Each path below is one point turned by a fixed rotation once a step. After each direction that follows a path, write how fast that rotation turns it, in deg/step (0 if it stays still).
Each turn is a multiple of 5 degrees from 10 to 175, or 0.
Each row of a path follows its step; steps can be skipped.
path 1
step 0: -2.1; -16.2; -19.3; 8.8; -7.3; 2.0; -13.2; 18.8; -2.5; -3.1; 6.9; -3.4; 34.3; -8.3; 16.1; 8.5; -16.2; 12.7; 6.2; 5.5; -2.1; 4.2; 3.6; 4.5; 5.8; -5.3; -16.5; 22.9; -8.9; 1.7; 15.8; -7.3; -17.7; 14.4; -17.5; 13.8; 19.5; -3.3; 10.0; 13.4; 39.4; -31.7; -5.1; 11.0; 5.0; -2.5; 7.4; -9.0; 7.3; 9.2; -6.7; 22.9; -8.5; -6.4; 1.6; 7.4; -26.6; -0.2
step 3: 6.9; 8.4; -26.4; 8.8; 5.5; -9.6; 0.7; 8.5; 11.0; 19.0; -12.5; 4.4; 18.6; 5.5; 24.3; -11.1; 3.6; -14.2; -3.2; -19.0; -6.0; -10.0; -0.1; 22.9; -2.7; 13.0; 2.4; -11.9; -14.2; 32.1; -3.3; 21.1; 3.8; -11.5; -7.1; -29.5; 8.9; 3.1; -1.5; -27.6; 7.9; -9.9; -18.7; 10.3; -16.4; -17.1; 3.4; -7.3; -5.4; 1.2; 10.0; 26.4; 5.7; -9.1; -20.8; 19.2; -3.4; 5.6
step 4: -5.1; -21.6; -24.9; -9.9; -1.1; -9.4; 7.4; -5.5; 0.2; 0.8; 1.8; 8.7; 7.2; -6.7; -15.4; -3.1; -7.3; 29.3; -24.7; -0.6; -9.8; 9.6; 19.3; 12.1; -5.0; 2.8; -7.5; 10.3; -13.5; 27.2; -8.7; -5.8; 14.1; -14.0; -19.3; -32.1; -12.2; 20.9; -8.3; -2.1; 16.7; 11.4; -5.2; -28.7; -18.2; 4.0; -9.1; -9.2; -17.2; 8.6; 7.8; 8.2; 4.4; -13.3; 5.4; 17.6; 11.7; -16.3
step 5: 6.6; 6.8; -37.2; 13.0; -5.3; -9.4; -7.0; 22.3; -15.6; 10.1; 14.2; -7.7; 19.3; -1.7; 9.9; 1.5; -12.0; 18.7; 9.2; -21.3; -2.1; 3.5; 10.8; -15.0; -6.1; -14.2; -26.8; 5.3; -15.7; 5.4; -21.0; -12.8; 14.2; -5.5; -2.8; -13.3; -0.1; 27.6; 2.4; 13.6; 2.9; -16.8; -20.4; -5.5; 1.4; -3.5; -13.4; -18.3; -17.6; 3.4; -15.3; 9.5; -5.6; 6.0; 3.3; -11.4; -23.6; 15.2
step 12: -9.5; 6.1; -6.5; 8.9; -17.9; -11.4; -9.0; -12.7; 16.6; 21.4; -8.9; 6.9; 16.5; -4.3; -1.7; -1.6; -16.7; -18.1; -0.8; -13.2; -1.1; -13.8; 14.0; -21.7; -9.2; 3.1; -12.2; 3.6; -13.8; -2.8; 14.8; 6.5; 2.4; 14.6; -2.5; -27.9; 7.8; -8.1; -23.2; -15.6; 30.7; -17.1; -27.5; 9.0; 0.5; 2.5; 23.3; -16.4; -18.2; 25.3; 8.8; 7.3; 0.4; 17.5; -1.4; -0.3; -12.0; 11.9
step 14: -10.7; 7.0; -43.2; 20.1; 14.7; -18.9; -10.3; -8.7; -2.2; 3.1; 2.0; 21.0; -1.0; -9.1; -8.1; -19.5; 3.1; 33.8; -10.6; -2.0; -0.9; -1.9; -6.3; -4.5; -10.0; 6.7; -2.8; 5.7; -18.7; -16.1; -5.4; 2.6; 11.6; -12.4; -6.2; -22.4; -10.7; 3.4; 11.2; -6.3; 11.7; -20.8; -12.4; 2.4; -18.4; -33.7; -3.3; 1.7; -13.8; 3.3; -10.0; 15.1; -11.6; 1.4; 0.2; 7.6; 16.9; 10.4
step 18: 0.0; -19.0; -27.3; 6.3; 12.4; -1.7; 4.4; -5.2; -16.4; 4.0; -1.9; -14.0; 7.0; 14.4; -1.4; 5.0; 4.2; -23.5; 0.4; 2.4; 0.1; 13.6; 22.5; 6.8; -7.5; -7.2; 1.2; 20.1; 20.4; 8.4; 3.5; 4.3; -13.6; 6.5; -23.1; -15.5; 5.7; -23.0; -13.6; -3.0; 4.8; -17.7; 3.8; 1.0; 17.5; -5.1; 4.4; -1.7; -8.6; -3.0; 24.6; 39.9; -14.1; -15.7; -4.2; 19.8; -22.1; 18.9
step 19: 1.6; 4.6; -21.0; 9.6; -4.7; -0.4; 12.0; 2.2; 8.7; 23.6; 22.4; -13.6; 10.8; -16.0; 24.8; 6.2; 18.7; 8.3; -17.2; -3.2; -9.3; 10.4; 3.5; 14.7; 0.1; -6.5; -15.4; 12.1; -10.9; -6.1; 15.4; 18.3; 3.7; -6.8; -10.8; -19.3; -16.7; -18.5; -7.7; -25.9; 5.8; -1.3; -0.7; 11.8; -23.2; -25.1; 11.5; -4.4; -19.6; 13.8; 1.9; 25.3; 8.7; -18.6; -7.2; 15.4; 10.2; -4.0
step 22: -12.6; 23.4; 3.7; 17.8; -21.7; 10.8; 0.4; 8.7; -3.7; 3.0; -4.7; 3.9; 18.9; -13.0; -6.7; -0.8; -9.6; -1.4; -11.4; -2.4; -2.4; 32.8; 20.6; -6.4; 7.0; -5.1; -17.7; 9.7; -6.8; 14.8; -10.4; -7.4; 11.9; -5.8; -10.5; -29.0; 11.7; 39.7; -1.7; -3.1; 42.2; -10.5; 5.1; -3.1; 4.2; 2.3; 13.5; -16.4; -11.5; 7.1; 3.3; -2.3; 9.0; 4.3; -11.6; -5.4; -11.2; -8.4
step 23: -30.9; 2.6; -23.9; 9.9; 7.8; -6.3; 4.3; -18.4; 1.4; 3.6; -11.0; -2.9; 4.4; 3.9; -20.3; 4.7; -4.0; 12.9; 9.7; -25.6; 3.0; 0.7; 12.8; 0.0; -34.0; 2.7; -10.1; 7.1; -5.0; -13.2; -31.5; -4.4; 17.4; -3.1; -18.3; -4.7; 27.7; 9.7; -7.6; -9.3; 9.0; -16.6; -14.2; 10.4; 28.5; -9.7; 8.8; -0.9; -15.3; -5.7; 14.5; 19.3; -9.1; -5.5; -5.8; 2.3; -9.8; 10.2
step 24: -8.2; -5.9; 4.4; 8.6; 3.5; -1.9; 3.1; 16.4; -0.8; 19.1; -14.0; -7.4; -8.5; -9.4; -6.4; 4.3; -8.3; 18.9; -4.8; 18.1; -14.7; 19.5; 24.1; -20.2; -21.5; -14.4; 4.3; 20.8; -1.7; -15.6; 0.6; 6.4; 29.8; -9.7; -3.9; -30.7; -5.5; -9.3; -11.7; 4.8; -1.6; -2.6; -4.2; 23.5; -7.2; -35.9; 3.2; -0.9; -13.6; 22.7; 9.4; 18.1; -7.4; 15.2; -4.6; 12.9; 6.2; 3.0
Directions:
-3.6; -5.9; 0.5; -1.0; -6.3; 0.8; 4.1; -2.2; -1.4; 3.1; 2.9; -1.2; -6.9; -5.5; -6.8; -0.4; 3.5; 1.4; -3.4; -3.1; 2.0; 1.4; -5.9; -1.3; -0.3; -1.8; 1.3; -1.8; -0.8; -0.3; 0.4; 0.0; -0.7; 0.4; 0.5; -2.5; -8.5; -4.0; -5.1; -3.9; 5.9; -3.3; 4.6; -4.0; -4.7; -6.6; -2.4; 5.0; -2.0; 1.5; -1.1; 1.4; -5.8; 9.5; 2.1; -1.5; 3.2; -12.0 => 145
2.2; 8.0; 4.5; 4.5; -0.8; 4.4; -5.3; 7.8; -9.0; 1.5; 3.9; -4.2; -1.0; -0.4; 3.3; -3.0; 0.3; 1.5; -1.1; -1.5; 3.8; 2.0; -2.1; 6.1; 6.8; -0.6; -1.3; 5.4; -6.6; -1.2; -1.1; 7.9; 3.9; -3.5; -0.9; 1.5; -0.5; -0.7; 2.2; 0.7; 4.3; -6.9; 4.7; 4.8; -3.2; -7.0; -5.2; 1.7; 1.2; -1.8; -3.6; -2.6; 5.6; -2.8; -0.5; -6.6; -1.7; 0.9 => 130
2.6; 4.2; -2.7; 4.7; -1.2; -4.8; -0.3; 7.5; 2.1; 6.2; -3.2; 1.4; -2.5; -3.7; -2.8; -1.0; -1.2; 0.0; 1.9; 0.2; -3.2; -3.3; 0.1; 8.2; -5.8; -7.3; -4.4; 0.0; -3.7; -4.3; 2.7; 4.1; -4.4; -1.3; 6.3; -0.7; 2.8; -2.7; -4.0; 1.9; -1.5; 6.5; 1.3; 2.9; -1.1; 7.3; 1.3; 4.3; -10.2; -1.9; 1.3; -6.5; -0.6; -0.1; -8.3; 0.9; 2.8; -5.4 => 160
2.7; -3.6; -1.8; 4.5; -2.2; 9.7; 5.8; -1.6; -3.7; -1.1; 0.9; -3.0; 3.3; 0.1; -7.2; 0.6; -4.5; -2.6; -2.0; -2.8; 0.7; -10.1; 2.2; 2.8; 1.4; 3.3; -6.9; -3.3; -3.9; 2.1; 3.9; 3.1; 7.7; 0.9; -0.8; -0.4; 3.5; -2.1; 7.9; 1.9; -1.0; 3.7; 6.0; -0.3; 2.4; 2.8; 3.9; 2.5; -5.2; -1.9; -1.4; 0.2; -5.2; 5.7; 8.1; 1.1; -2.4; 5.1 => 140
1.6; 0.1; 0.3; -4.9; -2.0; -4.0; 11.7; -1.8; -6.5; -0.5; -4.8; -1.9; 0.6; 1.3; -2.9; 1.0; 4.4; -4.1; 2.6; -4.2; 1.5; 6.5; -2.5; 0.3; -2.4; 6.5; 10.0; 5.1; 0.3; -4.8; -1.5; 4.3; -1.8; -7.1; 3.6; -2.4; 4.4; -2.4; 3.1; -0.4; 7.0; 1.6; -2.7; 4.3; -4.8; 1.4; 1.7; -2.1; -6.5; -3.8; 2.0; 0.8; 3.0; 1.3; 2.5; 3.4; 2.9; 6.6 => 70
-0.9; -1.2; -6.8; -3.4; 6.1; -1.3; -6.7; -2.6; -6.5; -4.2; 2.5; 2.2; -7.6; 3.8; -11.3; 0.3; 2.9; 3.8; 5.6; 3.6; -1.1; 1.6; -0.5; -2.9; -0.2; -1.8; -1.2; -3.1; 0.9; -4.9; 0.1; 3.5; 4.0; -4.3; -1.0; -4.6; -0.4; -0.2; -0.3; 2.7; -7.8; -0.4; -8.0; 1.8; -2.0; 3.8; -2.9; 4.9; -3.5; 0.0; -2.8; 2.0; 5.4; 1.3; 5.1; -6.2; -6.2; -1.5 => 115
